Rotation paths and how fast each direction turns (degrees a step)
Each turn is a multiple of 5 degrees from 10 to 175, or 0.
Each row of a path follows its step; steps can be skipped.
Rotation 1:
step 0: -9,4,-12,-6,12,-2,8,-9,7,2,-10,-3,11,3,-8,-11,0,0,-5,-1,-19,4,3,-4,-7,-4,-5,-3,3,2,-6,2,10,-5,-3,4,-7,2,-2,7,2,6,-6,7,5,10,0,-10,17,11,17,1,-9,5,14,-1,-1,-8,2,3,7,-3,-1,9,4,-1,-7,6,-4
step 1: -8,-8,-9,4,-2,8,8,4,-15,7,-2,3,-1,-10,8,-1,-17,-1,-7,-4,-14,4,2,5,3,-4,-19,-2,8,7,-7,-1,5,-6,0,-8,-4,-1,6,13,8,5,-5,1,-10,-3,-2,3,15,-10,4,-1,7,-5,-5,-10,9,4,6,6,-9,2,2,9,6,7,6,1,4
step 2: 2,3,5,4,4,6,-6,-6,-2,-1,3,2,9,4,3,-12,-2,9,-10,-11,2,8,-3,1,-7,13,0,-4,-2,-5,-5,3,8,-1,1,4,-11,-1,9,3,2,-3,3,5,-3,-10,6,17,11,9,6,-9,-4,-4,24,-5,2,10,8,0,-8,10,-8,4,-4,4,9,9,8
step 5: 0,14,-8,15,-4,-1,1,0,2,-5,-15,-2,1,-7,-2,-8,-6,-5,2,-1,-11,0,-5,-11,-4,3,-3,9,0,-5,-6,1,3,7,1,0,3,1,2,-2,0,6,4,9,-5,0,-2,7,0,9,4,-1,-13,11,14,6,0,5,8,-9,-5,-12,0,14,-11,8,0,23,2
step 6: -8,-5,-2,3,1,-10,1,2,-14,8,-12,1,5,0,16,-2,11,-2,-11,7,-4,-2,-5,-9,10,-5,-10,11,-1,10,0,8,-1,-2,10,3,-2,10,0,7,-2,10,-1,0,-12,10,-2,9,8,6,4,3,4,-14,-8,6,-3,3,0,0,-13,-3,1,12,-8,-5,9,6,-4
step 7: 3,8,-8,4,1,-6,5,9,-14,3,7,10,4,4,10,-7,-2,3,-3,-3,9,16,0,12,1,14,11,4,-3,-2,-3,-6,6,10,7,-3,15,-1,6,12,1,6,6,-5,0,8,8,11,2,6,-14,-2,-3,-7,4,-7,8,3,-1,-3,-4,1,-1,10,-15,0,4,8,8
step 9: 3,9,-6,-4,5,8,15,7,-3,18,-5,3,-10,4,9,0,3,-6,-6,4,-6,10,6,0,8,-12,-12,-6,1,12,-19,0,0,-1,2,2,1,8,-3,2,3,-1,0,5,-2,6,4,-5,0,1,-16,1,-2,-4,-9,-14,2,2,1,-2,-5,1,12,10,-1,-10,-4,12,-9
step 11: 7,-3,-8,9,-7,-5,6,14,-5,1,-6,-5,3,14,0,5,-8,7,-3,0,-6,1,3,-6,4,1,-13,-4,-10,7,-3,0,2,-6,-2,5,3,-2,3,-6,5,11,-10,-7,-3,-10,0,7,12,3,17,14,4,-9,8,-4,2,4,-6,5,-14,-1,5,4,-3,-18,3,8,-6
step 12: 1,7,-2,1,5,11,6,3,-6,19,3,-2,15,10,4,4,-2,6,-3,-6,12,10,0,1,3,8,-11,-4,-1,8,0,0,-6,8,0,8,9,17,0,6,-5,0,-2,8,4,4,9,9,5,-1,-5,5,-3,-12,11,-16,5,7,-7,8,6,14,-1,-1,2,4,1,0,-6
Speeds:
0,0,0,1,2,-2,-2,-1,1,-2,1,2,2,3,-4,1,-1,-1,-1,-2,3,4,1,-1,-1,-4,3,2,3,1,2,-2,-2,-1,1,1,4,0,1,3,-2,4,-1,-1,1,-2,-1,0,0,-1,0,0,-1,0,2,-4,2,-1,-3,1,2,0,1,1,0,-2,0,-1,-2	85
-3,0,-1,3,0,-3,-2,-1,-3,0,-1,2,1,-1,1,-2,1,2,1,-1,-1,0,0,-1,3,1,1,-2,1,3,0,-1,2,-2,-1,-2,-1,2,4,-1,0,-2,1,0,-1,-5,-1,4,-1,2,3,0,1,0,-2,-1,-1,-1,-3,-4,-4,-1,0,2,2,-1,0,-2,1	80
-1,-3,-6,-1,-4,0,-1,0,-1,1,-2,1,3,2,1,2,-2,2,1,0,-1,-1,-2,1,1,-2,0,4,-1,-1,2,0,1,-1,1,-1,1,1,0,2,-3,0,1,2,-4,1,0,-1,1,1,3,4,1,-1,3,0,1,0,0,2,1,-1,2,-1,0,0,2,-1,4	70
-4,-3,3,0,-2,-3,2,-1,0,3,0,-1,1,2,-1,3,2,1,2,1,-3,1,-1,1,0,2,0,-1,1,2,-2,-1,-1,4,2,-3,-1,1,-2,4,0,2,-1,3,-1,-1,1,-3,-1,1,-2,1,0,-2,-3,0,2,1,0,-1,0,2,0,1,4,0,1,1,-3	130
Rotation 2:
step 0: 0,3,-1,-2,-4,3,-3,-9,4,11,3,2,-5,-3,-8,-9,-7,2,22,0,-1,-10,6,-4,-14,-9,-22,-6,-6,-5,-5,7,0,-5,2,-3,2,5,3,9,4,5,6,-10,-2,0,-8,0,-1,-3,5,-4,2,-16,14,-2,-8,-5,-3,7,2,0,10,-7,12,-10,-2,-5,5
step 3: 3,-2,-2,-15,-2,0,-1,12,-14,4,-3,4,-4,-5,-2,-4,8,10,-7,1,10,13,-6,-14,3,6,9,0,9,-4,11,-8,0,-2,3,7,1,-11,6,-3,5,11,-15,3,3,-4,3,4,-4,0,1,4,1,-6,-14,-8,7,4,9,-12,8,2,-5,-1,8,18,-4,6,3
step 4: -1,-3,0,-19,-19,-1,1,-9,10,0,-6,-3,-4,5,8,12,-9,9,7,3,6,0,15,10,0,6,12,-2,2,2,6,-4,-11,6,-5,-9,2,-2,3,-5,6,1,-4,9,6,-2,-2,9,4,2,1,4,6,-5,-3,-9,0,6,15,14,7,-5,-7,9,7,-8,4,0,0
step 6: 8,7,4,2,-7,9,1,-5,-7,-9,2,1,15,6,0,3,-1,-6,-5,-10,-12,-4,9,0,-4,-5,-8,6,-4,4,-1,-1,-10,-4,3,-5,-5,12,-14,-6,10,2,12,-10,0,2,3,1,2,-3,-2,-7,0,0,5,-9,-18,-1,-10,2,3,-5,3,-24,-4,1,-7,-8,-4
step 7: -4,2,0,15,1,0,-2,2,1,-11,2,10,-5,-11,-3,-5,-1,-10,4,-5,-3,7,-10,-9,-15,-16,-10,1,0,-3,-9,3,2,5,-5,3,-2,-4,-13,10,-3,1,-4,7,2,-1,-15,-10,8,3,2,6,13,-10,-6,-7,-4,-14,-2,-15,4,-4,7,1,-3,7,-4,-9,-5
step 9: 5,-4,-8,-8,5,3,0,-10,3,11,2,8,-10,-11,3,11,-2,-5,-7,9,20,2,-15,2,6,7,5,-5,4,3,-3,-4,1,13,14,-6,6,-6,12,-3,3,-2,0,8,2,-7,-9,6,-10,-12,7,4,-6,1,-2,-2,-10,0,5,8,11,8,0,9,-1,5,-3,-2,12
step 10: 3,-7,-4,-26,1,3,-4,6,9,3,-4,-4,14,11,8,4,1,5,-2,1,5,0,3,-1,7,6,13,4,3,2,3,-4,2,-1,-1,-7,13,-10,12,0,-11,9,-8,0,5,5,-5,0,-4,0,-3,-13,1,-5,6,4,-6,-7,6,-4,-7,-6,-1,-23,0,-3,1,5,9
step 11: 8,7,5,-9,-5,-4,-3,1,3,-9,-10,4,-2,-1,-8,-16,-11,1,5,-12,7,-1,8,-6,-15,-2,1,-8,-6,-4,6,-10,-9,-1,-4,-17,2,-9,-4,-3,-4,-10,2,-7,-3,-2,7,5,3,2,-2,-4,-7,-15,8,-7,11,5,-3,15,6,-5,6,-8,-9,-6,-11,0,1
step 12: -13,3,-3,7,-6,9,3,2,0,-16,-3,2,-8,5,-1,-5,4,-1,5,-3,-10,-10,11,0,-3,3,-14,-6,-5,-4,-5,-3,-1,-14,-7,-3,1,2,-16,4,-8,0,1,-3,1,5,-11,13,0,11,3,-2,-5,-1,-12,-2,-6,8,-4,-8,7,-12,-19,-4,1,10,-1,6,2
Speeds:
-2,3,-2,0,2,-2,0,-3,3,0,2,2,0,0,-2,-3,-2,-3,-2,-3,1,0,0,1,0,-3,-2,-3,-1,-3,2,0,-1,3,3,1,1,1,2,1,-2,-1,0,1,-1,-2,0,1,0,1,-1,0,3,-2,2,-2,-2,0,2,4,2,0,1,3,1,1,1,-1,-1	160
1,-1,3,0,2,-2,1,-1,-4,1,-1,0,-2,2,0,0,1,1,2,-3,1,-3,0,1,0,-1,-1,2,-2,0,1,-5,-2,1,-3,-3,1,0,1,2,1,-1,2,2,1,-2,1,1,-1,5,1,1,0,1,3,1,-3,3,1,-1,0,-3,1,-1,0,2,3,3,-2	55
1,1,3,-1,-2,1,6,-2,-1,1,2,-1,1,0,0,-1,0,-1,0,-2,2,-3,2,-3,0,0,-1,-2,2,1,0,-3,1,0,3,0,1,1,0,3,3,3,-1,0,0,-1,0,0,1,-3,1,0,-2,1,-3,1,-3,3,-2,0,3,1,-3,1,-1,1,-4,-1,0	130
Rotation 3:
step 0: 3,2,-11,5,0,-2,-13,-4,-7,0,4,-9,-12,6,7,1,4,1,9,12,0,2,-19,1,-6,7,1,0,-3,-2,-5,0,9,-7,7,13,-1,-9,6,5,3,-3,0,-2,-8,-8,-4,12,10,-4,-2,11,11,-15,1,-17,-9,5,-1,11,7,12,-5,0,-6,0,11,-2,-8
step 4: 10,13,4,3,-7,-1,6,6,-3,3,9,-6,2,-7,-3,-6,-7,1,-16,9,8,3,0,12,-4,5,7,7,3,14,11,-9,-1,4,4,-2,6,-4,9,-6,-12,-1,8,-8,-3,2,-3,-2,1,14,-3,-3,1,3,-4,-8,4,12,10,-13,-7,8,6,-16,9,7,7,-10,-9
step 5: 2,2,-5,4,-6,-1,-1,-7,6,0,-7,-7,-4,17,-9,11,8,18,13,11,-2,-12,-5,1,12,1,12,2,-1,11,-22,4,3,6,-10,4,4,4,6,5,-6,-2,9,2,0,0,8,-4,-6,-5,4,-2,-8,2,6,-7,-12,-11,2,-5,-1,9,-3,7,-4,2,0,0,-8
step 7: 12,1,1,0,-9,-2,9,-3,19,-6,2,-10,4,8,-9,-10,-1,3,-4,9,0,3,10,4,-2,1,8,5,-4,2,-8,-7,-2,7,-8,4,-3,-13,3,-6,-12,-5,-5,2,1,-10,5,7,-16,-1,-5,-8,11,2,3,-7,18,-2,-7,-7,-15,-6,-7,-12,3,-1,10,-2,-4
step 8: -10,4,-4,12,5,5,0,-7,0,3,-5,-5,1,6,-4,8,-14,13,0,12,6,-19,-11,-5,-7,1,0,13,3,14,1,3,5,-13,-4,-3,8,-5,10,4,7,-7,6,4,-5,-5,-6,8,-1,9,2,4,4,1,9,8,-5,-4,9,7,6,-2,-18,6,-7,1,-8,1,-8
step 9: 5,8,10,-11,6,-8,6,10,3,14,-6,0,8,-10,-9,0,-9,-7,5,2,-4,-14,0,13,0,-13,2,6,4,-5,-5,-3,-2,3,2,-1,-10,9,-5,-10,13,3,4,-2,3,7,10,-7,5,-4,-2,-3,-1,9,11,-5,3,5,2,-3,-19,-2,-10,-11,13,-5,7,1,-12
step 10: -4,-7,0,0,-5,1,7,4,3,-7,0,-11,7,5,-5,-5,0,4,11,-1,7,-12,-2,5,-8,-1,3,-9,2,13,6,-2,-8,-4,-10,-1,6,-8,10,3,-2,10,8,7,-9,-4,-7,7,-18,3,-9,8,13,-2,-10,-11,-4,-4,-6,-17,-13,5,0,-5,-8,18,-1,-2,3
step 11: -15,9,11,-2,4,0,5,5,-2,-5,-18,-8,2,15,-2,5,-2,4,4,3,-13,-3,-11,4,-6,-10,11,9,-4,2,-2,9,2,5,1,1,1,5,3,15,8,-17,1,3,5,-10,1,-4,6,-1,-12,0,-4,-3,6,10,4,-3,8,2,9,9,-9,-15,-5,-12,2,0,-3
step 12: -2,6,3,2,4,-11,-7,10,-2,10,0,-9,-14,-20,2,-13,-1,-4,1,7,7,-6,16,14,-2,4,5,7,3,6,1,-5,-4,8,-5,4,-10,4,0,-4,4,-6,8,1,-7,6,2,15,3,-3,-3,-4,10,1,0,2,-7,7,-14,7,-13,0,-5,-8,-9,11,9,2,-9
Speeds:
2,-3,-2,0,0,0,-2,1,1,-2,-1,3,-2,4,1,-1,0,-1,1,0,-3,-2,1,0,-1,-1,2,1,3,4,1,1,-2,-3,1,2,2,-2,-1,-1,-3,-1,1,0,2,1,0,1,-1,-1,1,-1,2,0,-2,3,-3,3,-1,-2,-2,-4,3,1,3,-1,3,1,-2	135
